(in the rows, 128 means zero)
One turn moves each row of this set onto another row. After a few examples, where does it send each row asked below?
duvem: [150 119 104 126 129 126 132 103  96 102 113 132 141 117]
zigaz: [122 177 128 115 123 142 120 145  83 116 125 120 126 127]
nid: [134 113 123  97 103 139 106 117  85 107 121 124  94 110]
zedut: [132 115 111 105 150 163 138 116  91 107 106 140 143 102]
badog: [137 111  91 122 158 157 121 121  97 135 134 142 122 141]
Bof: [125 100 122 103 138 163 128 110  99 109 133 148 116 140]
gek: [138 122 102 127 130 122 135 100  97 102 118 131 143 118]
Gav: [123 144 128 113 131 133 122 108  89 162 137 123 109 125]
debe: [138 124 131 114 122 155 135 128 123 136 136 137 108  95]
Pas: [ 91 127  92 139 147 139 126 139 102 115 131 112 115 123]
Zuz: [127 135 124 134 127 166 148 135  80 115 130 150 135 111]
Mevo: [110 151 124 143 148 131 116 142 103 136 111 124 145 133]
mefu: [152 130 147  97 130 140 115 123  86 125 114 161 108 123]
Bekep: [ 94 138  96 136 148 139 116 136 103 117 137 108 115 110]
Gobif: [ 98 142 130 110 143 148 103 153  93 138 131 134  89 128]
buze: [125 119  92 124 127 121 103 144  99 101 108 128 114 149]
Vebu: [118 140 135 112 130 109 104 140  96 137 117 141 147 135]
tige: [131 139  93  91 143 124 135 144 102 127 127 155  97 111]
talu: [126 109 107 116 161 130 103 161  81 112 121 127 138 120]
bufi: [129 123  93 127 123 119 103 141 100  96 103 139 113 141]
bega: [145 126 102 138 133 129 129 111  97  95 112 126 141 117]
Rifa: [107 143 134 111 145 149 102 150  90 135 125 137  83 130]
Soriz: [113 124 121  88 168 143 101 128 107 103 111 123 110 106]
tem: [131 145 125 115 124 129 121 109  92 163 132 132 107 118]
Rivom: [118 147  83 107 124 143  99 126  87 109 127 141 105 147]
Nelu: [120 130 116 114 135 163 103 155 112 104 130 104 116 101]
dol: [122 161 100 121 166 132 127 144  89 119 118 140 111  97]
vov: [109 107 118 116 124 147 103 100  96 116  87 128 119 119]
gane: [122 137 128 133 128 175 110 135  83 132 149 144 114 108]
Lusar: [142 132 129 104 101 126 103 132 100 149 108 134 114 120]
Meda: [109 143 142  95 121 137  94 140 107 127 103 130 119 101]
pinar: [ 95 130  88 137 147 138 123 133 103 112 129 109 123 118]
mafal: [108 147 118  97 153 175 119 153  97 113 127 139 113 107]
bifo: [125 116 119  98 155 118 130 133 109  98  97 122 129 113]
gep: [ 99 137 143 101 138 145 105 143  91 138 130 138  90 124]
Pip: [158 132 142  99 133 133 113 117  89 122 119 159 111 120]
Bimam: [153 119 148 103 129 135 120 123  86 117 111 158 117 127]
nadib: [132 113 142 111 132 142 126 137  87 132 107 142 150  98]
piv: [124  98 116 103 141 162 133 102  93 112 128 144 119 132]
Raf: [120 125  95 129 118 129 103 142  98 131 117  99 132 135]
buba: [134 119 107 133 109 146 110 124  97 120 118 102  91 114]
ril: [126 143 107 111 138 133 138 104  93 149  97 138 112 137]
Fadag: [130 123 119 135 116 157 120 131  81 112 111 101 144 122]
Pesa: [121 166 104 116 163 139 124 149  94 116 119 147 110 104]

ril turns into badog
talu turns into zigaz
Where do these go?
bufi turns into dol
Pip turns into gek
Bekep turns into gep
Pesa turns into tem
nid turns into bifo
mefu turns into duvem
Fadag turns into Nelu
mafal turns into Lusar
Zuz turns into buba

One turn moves each row of this set onto another row. After a few examples, where does it send each row asked below?
sep: [108 113 115 127 126 142 140 106 139 113 121 116 118 116 151 142 156 162
 129 113 128 105 114 131 148 127 126 136 124]
Nak: [153 130 130 134 141 129  95 143 124 125  87 147 114 144 105 130 106 135
 152 147 111 129 135 130 101 139 134 130 118]
Meti: [134 132 112 125 103 125 124 104 125 121 121 111 136 101 143 126 158 151
 123 124 112 114 123 120 159 145 124 137 116]
zomo: [112 113 116 163 142 118 129 112 110 126 121 119 121 156 115 122 105 114
 140 128 109 116 141 131  78 133 130 135 156]
lar: [130 112 108 118 126 144 134 104 137 117 118 122 123 105 147 124 151 162
 119 117 113 111 113 135 150 137 116 143 131]
fos: [132 132 161 140 134 123  98 121  97 155 117 124 120 145 116 122 119 121
 114 105 141 131 128 114 120  96 139 116 141]
lop: [126 131 154 139 145 139 101 120 103 141 119 127 112 145 122 125 105 124
 120  95 146 128 118 119 117  87 142 122 140]
firel: [108 127 108 169 121 113 112 115 112 124 104 108 120 151 106 127 114 112
 149 128 119 131 143 128  84 123 145 147 142]
lutib: [132 141 159 141 137 125 101 119  91 145 128 122 123 141 118 122 107 115
 119 100 143 124 124 108 120  99 141 112 135]
melan: [158 132 130 132 142 125  99 142 117 129  91 148 117 142 100 124 107 132
 146 147 110 126 136 127  99 145 129 125 120]
tazop: [129 117 114 124 111 135 124 106 140 122 111 115 127 106 148 131 159 163
 122 123 112 118 119 132 155 135 123 145 123]
teset: [112 119 104 120 134 146 147 102 128 105 130 118 118 109 143 130 148 154
 127 105 130  98 109 127 145 133 122 131 124]
demul: [127 125 160 139 142 134 100 122 105 150 117 127 114 147 122 126 110 126
 116 100 143 130 121 121 116  90 139 121 144]
siro: [113 120 115 163 140 114 129 111 105 125 124 116 126 154 112 120 105 109
 141 128 109 115 142 127  79 137 131 132 153]
Tugo: [108 134 106 169 121 114 113 114 108 118 109 107 123 149 107 127 108 108
 152 127 119 127 141 124  85 125 146 143 138]
fosub: [106 131 106 169 127 120 115 114 112 115 110 109 119 151 111 129 104 111
 153 125 119 125 139 128  84 122 146 145 139]
nof: [121 124 109 120 111 119 138 104 118 128 118 112 127 106 128 121 175 149
 115 116 127 109 123 120 149 143 120 126 124]
meras: [105 125 107 168 126 119 113 115 116 120 104 110 117 152 111 129 109 114
 150 126 119 129 140 131  83 120 145 149 142]
bafir: [113 112 117 162 139 113 126 113 111 132 116 118 122 156 111 119 112 114
 137 131 109 120 143 132  77 134 130 136 157]
Gisok: [120 134 105 122 120 129 146 102 112 109 135 112 128 104 135 124 154 143
 125 109 128  98 116 114 150 145 122 121 118]
razit: [154 142 128 136 143 130 100 141 116 115  99 145 119 141 107 130  95 128
 157 144 113 121 132 122 103 143 136 125 112]
Miz: [138 133 107 120 115 129 134 100 117 114 130 116 136  99 140 117 150 147
 121 118 111 105 118 118 155 151 118 131 120]
Voru: [154 126 130 131 150 134 101 141 123 123  92 150 113 145 105 127 100 136
 149 144 110 125 132 131  97 141 129 128 123]
Vifus: [114 108 109 119 123 136 140 105 133 123 112 117 115 113 137 127 168 160
 117 112 128 111 115 133 145 131 119 135 132]
Didi: [115 118 116 163 135 110 126 112 105 131 120 116 126 154 109 118 112 110
 137 131 108 117 145 127  79 137 131 132 154]
vavol: [156 134 127 132 152 134 104 140 117 116 101 150 116 143 107 127  93 131
 153 142 111 120 130 126  99 144 131 124 118]
dapet: [114 116 119 127 110 123 133 108 133 129 113 111 124 114 140 135 175 158
 120 121 124 112 124 126 152 135 124 132 124]
Zim: [112 131 112 127 123 136 144 104 124 103 137 111 127 110 149 139 146 149
 134 111 128  97 115 117 152 137 128 126 114]
rak: [130 129 157 138 136 129  96 122 102 153 112 124 114 145 115 121 118 124
 115 101 144 133 124 119 118  90 140 122 142]
pokas: [151 133 129 135 147 136  99 143 124 117  94 147 113 144 109 133  96 134
 156 143 113 124 131 128 100 138 134 129 115]
Vadus: [159 139 129 132 144 125 101 140 112 122  99 147 120 141 102 123 100 127
 150 145 110 121 134 121  99 149 130 120 116]
geto: [127 134 158 140 146 137 104 120  99 139 128 126 117 145 124 127 100 121
 121  96 143 122 120 115 118  93 141 117 139]
felor: [156 139 130 135 137 123  95 142 116 124  92 143 120 141 102 128 106 129
 152 148 112 126 136 123 103 144 135 125 113]
Fevuz: [131 136 109 125 114 137 131 103 126 104 132 113 134 101 150 130 141 150
 132 117 113 105 115 118 158 144 126 136 113]
Fubel: [133 140 156 140 131 123  97 119  92 150 119 122 121 141 112 119 115 116
 117 101 143 129 126 110 120  97 141 116 136]
gilo: [132 125 105 119 128 146 139 101 127 104 132 120 128 101 148 123 138 154
 126 112 114 102 111 125 152 143 118 136 124]
Vamep: [118 134 115 128 107 118 137 105 117 119 129 107 132 107 139 133 166 146
 126 119 125 104 125 112 154 144 127 122 114]
Vetu: [130 142 153 139 141 133 102 119  93 138 127 123 119 140 118 123 102 117
 122  95 146 124 120 110 119  95 142 115 134]
dus: [136 119 110 118 112 129 129 104 127 127 115 116 131 102 138 117 163 157
 114 123 111 115 121 128 153 146 116 138 128]
rov: [126 121 110 124 122 147 130 104 140 106 123 117 125 107 156 135 141 160
 130 116 114 109 112 130 156 133 125 144 121]

felor turns into vavol
Meti turns into gilo
teset turns into dapet
Where do these go?
lutib turns into lop
meras turns into Didi

One turn moves each row of this set onto another row. After a few examples, where does it send each row asked below?
nar: [125 114 129 146 109 156  99 139 103 148 124 128]
Rako: [139 109 120 111 165 126 112 142 101 126 126 161]
mez: [154 111 134 109 147 150 136 126 116 105 112 140]
logi: [110 136 112 147 102 126 114 159 114 140 135 145]
muzez: [145 142 111 111 142 118 134 125 126 107 130 165]
Renek: [124 113 125 145 113 154 100 139 101 150 121 124]
Nusag: [125 112 132 137 100 161 120 137 115 137 117 115]
Sul: [156 117 123 112 154 142 111 113 107 117 119 151]
mil: [128 114 133 140 100 161 120 133 117 140 120 116]
fulot: [151 125 115 116 157 130 104 122 104 119 127 165]
moza: [140 117 123 100 145 127 153 135 128 109 122 146]
Fese: [112 139 112 148  99 128 115 157 115 139 136 144]
Tas: [118 126 119 150 110 139  96 151 102 150 134 143]
Gib: [139 135 114 119 153 116 122 150 111 111 132 173]
sal: [112 137 116 141  91 131 135 153 128 132 131 135]
tep: [124 115 127 147 108 155  98 142 101 146 123 127]
pabit: [112 140 113 141  94 130 137 148 128 135 130 133]
porir: [145 120 114 121 153 112 122 130 118 108 131 172]
Pup: [122 127 126 138  91 150 135 140 127 131 123 118]
viton: [110 139 110 147 104 124 115 155 114 143 134 144]
Bap: [115 123 119 149 110 138  97 154 101 147 131 142]
Mera: [154 103 126 117 157 133 116 119 112 111 121 157]
koro: [145 120 121 121 161 130 106 143  98 117 125 167]
ruk: [156 121 124 107 145 144 129 108 120 109 117 145]
Vopav: [153 108 131 115 159 147 112 131 101 115 116 151]
kif: [146 100 129 107 162 139 121 132 105 122 118 147]
Pafa: [146 104 130 101 152 141 140 128 119 114 116 139]
Lono: [150 115 122 113 144 125 141 120 131 100 123 155]
tuv: [120 127 124 136  93 147 140 137 128 134 120 117]
gel: [117 127 118 151 108 139  97 152 102 147 133 141]
sen: [145 123 115 117 146 114 137 127 129 102 129 166]
lir: [139 137 117 113 142 118 145 144 126 101 128 164]
Bomu: [149 110 119 121 158 122 111 126 110 113 127 167]
bura: [123 111 127 144 110 154 100 143 101 146 122 127]
sidof: [114 141 116 142  92 132 135 149 130 133 134 135]
Dapig: [133 126 114 105 148 113 145 145 125 112 130 161]
foge: [151 133 118 107 139 131 141 115 129 104 122 151]
gozut: [126 114 129 138 103 159 121 132 115 141 116 113]
silat: [154 105 127 114 149 134 132 116 123 105 118 151]
larir: [127 115 131 140  99 160 118 136 114 138 119 115]
femo: [147 125 127 107 139 136 152 133 129  98 119 147]
lapu: [113 139 113 149 101 127 114 155 116 142 139 147]
Nogi: [120 125 125 135  91 148 138 141 128 130 122 119]
Rakig: [145 138 109 116 151 117 115 128 113 114 132 171]
mened: [115 139 116 142  91 134 134 150 127 131 131 133]
fome: [122 128 126 137  91 149 138 138 130 132 124 120]
segan: [115 126 115 150 113 136  97 151 100 151 130 140]
tugu: [133 122 113 111 158 112 125 148 110 120 132 168]

moza turns into Pafa
mened turns into Pup
ruk turns into Sul
Where do these go?
koro turns into Gib
mil turns into nar
Bomu turns into porir
bura turns into Bap
gozut turns into Renek

